In the rows, zero is written as 128.
A single turn carries every row of the set below to another of its rows. Some are shown first; where does it send the rows asked next?
k488: [116  92 114 114 111 124 129 106 177 132 139 150 154 109 108 143 123 161
 126 160 145]
k769: [112 119 136 126 122 133 122 113  94 123 130 153 103 123 113  96 181 137
 160 145 126]
k623: [144 116 127 134 157 140  97 151 145 114 146 128 125 114 131  90 164 158
 107 144 119]
k565: [119 124 124 126 119 126 122 111 101 115 143 148 108 117 113  90 180 137
 162 139 125]
k709: [161 142 118 148  93 125 109  93 125 137 140 141 122 111  83 155 132 132
 130 110 133]
k941: [117 136 115 138 124 144 104 180 117 118 108 121 117 113 165 155 121 110
 106 152 172]
k520: [ 94 107 157  90 125 133 139 126 103 125 138 128 137 104 127 148 105 120
 150 169 157]
k105: [157 130 109 142 151 147 120 145 162 158 116  86 141 121 127 156 144 120
 138 119 128]
k954: [154 140 123 155  89 121  99  94 129 144 137 141 123 102  87 155 149 121
 124 115 135]
k155: [107 123 115 137 123 140 105 166 120 121 100 127 111 108 159 170 118 104
 105 166 170]
k587: [171 130 121 142 102 125  98  90 131 140 142 134 125 113  90 151 128 132
 121 105 132]
k203: [161 137 118 145  88 126 102  91 131 143 132 146 117 101  90 151 141 132
 129 110 140]
k540: [159 143 118 149  95 124  91  94 134 135 140 138 119 110  89 158 136 128
 124 110 127]
k588: [112 144 110 138 117 139  97 175 117 121 106 113 119 118 164 151 116 109
 119 159 165]
k616: [ 92 107 149  85 122 138 151 132 117 130 134 130 136 111 120 146 117 115
 146 177 152]
k237: [113 139 108 135 117 147 103 171 118 120 102 121 111 104 159 166 122 106
 113 155 174]
k573: [107 103 122 141 119 132  98 117 127 129  97 184 113 112 167 133 157 124
 147 149 174]
k46: [121  94 122 135 104 116 131 105 166 145 139 148 152 104 100 138 133 163
 134 164 153]
k193: [158 123 104 150 162 148 116 144 150 142 109  88 132 120 140 159 141 116
 138 117 125]
k354: [108  92 146 113 177 143 108 128 149 143 121 132 124 141 140 144 115 105
 148 128 107]
k60: [114  90 119 124 108 121 129  98 172 143 137 147 145 100 108 155 130 161
 128 169 134]
k83: [143 122 121 131 152 135  97 146 144 135 142 123 127 103 135  85 174 152
 103 145 121]
k980: [103 100 148 104 164 146 112 124 140 147 106 133 120 130 151 155 119  96
 145 126 106]
k111: [157 136 107 147 147 150 118 141 157 160 120  87 148 108 132 149 141 108
 144 124 126]
k410: [ 95  97 145  89 126 137 155 123 118 134 136 138 132 101 127 131 121 116
 144 183 150]
k993: [115  97 116 148 124 139  90 122 125 115 108 184 103 102 172 137 151 128
 142 142 166]
k374: [112 104 106 136 126 143  89 122 136 128 108 185 104 105 169 131 155 126
 130 141 174]
k515: [104  99 136 110 178 145 115 120 156 153 117 138 112 131 142 152 124 110
 141 130 102]
k447: [138 135 110 118 110 111 103 131 138 108 128 147 116  98 137 139  84 119
  89 111 121]
k285: [155 133 109 148 160 156 115 143 149 155 115  87 134 119 126 157 146 119
 144 118 126]
k59: [102 138 108 135 125 135 104 171 121 117 105 124 114 111 167 161 122 110
 116 162 171]
k179: [110 119 134 129 122 119 128 112  93 117 133 144 108 116 116 105 184 137
 166 139 126]
k585: [146 119 122 144 143 134 104 155 141 129 151 111 129 103 124  89 162 158
 107 137 117]
k11: [137 135 120 124 111 126 100 139 128 110 128 131 109  93 141 147  89 117
  89 107 108]
k860: [158 133 112 142 161 151 114 140 156 153 117  88 140 111 140 163 141 112
 142 121 129]
k335: [122 123 121 124 108 120 117 112 100 121 139 152 102 130 114  87 176 140
 148 145 128]
k204: [139 132 118 124 118 121 106 128 137 103 132 155 104  89 137 151  88 127
  91 113 114]
k421: [ 91 104 149  93 122 139 154 129 109 123 135 137 135 106 123 148 102 117
 143 170 146]
k377: [ 87 105 151  90 125 134 142 123 113 130 145 139 136 104 119 140 115 118
 143 177 157]
k794: [119 128 133 124 116 129 125 120  93 118 138 152 108 126 116  92 182 134
 155 143 134]

k585 goes to k573
k285 goes to k794
k447 goes to k60
Now these:
k588 goes to k954
k860 goes to k565
k204 goes to k488
k941 goes to k203
k193 goes to k335

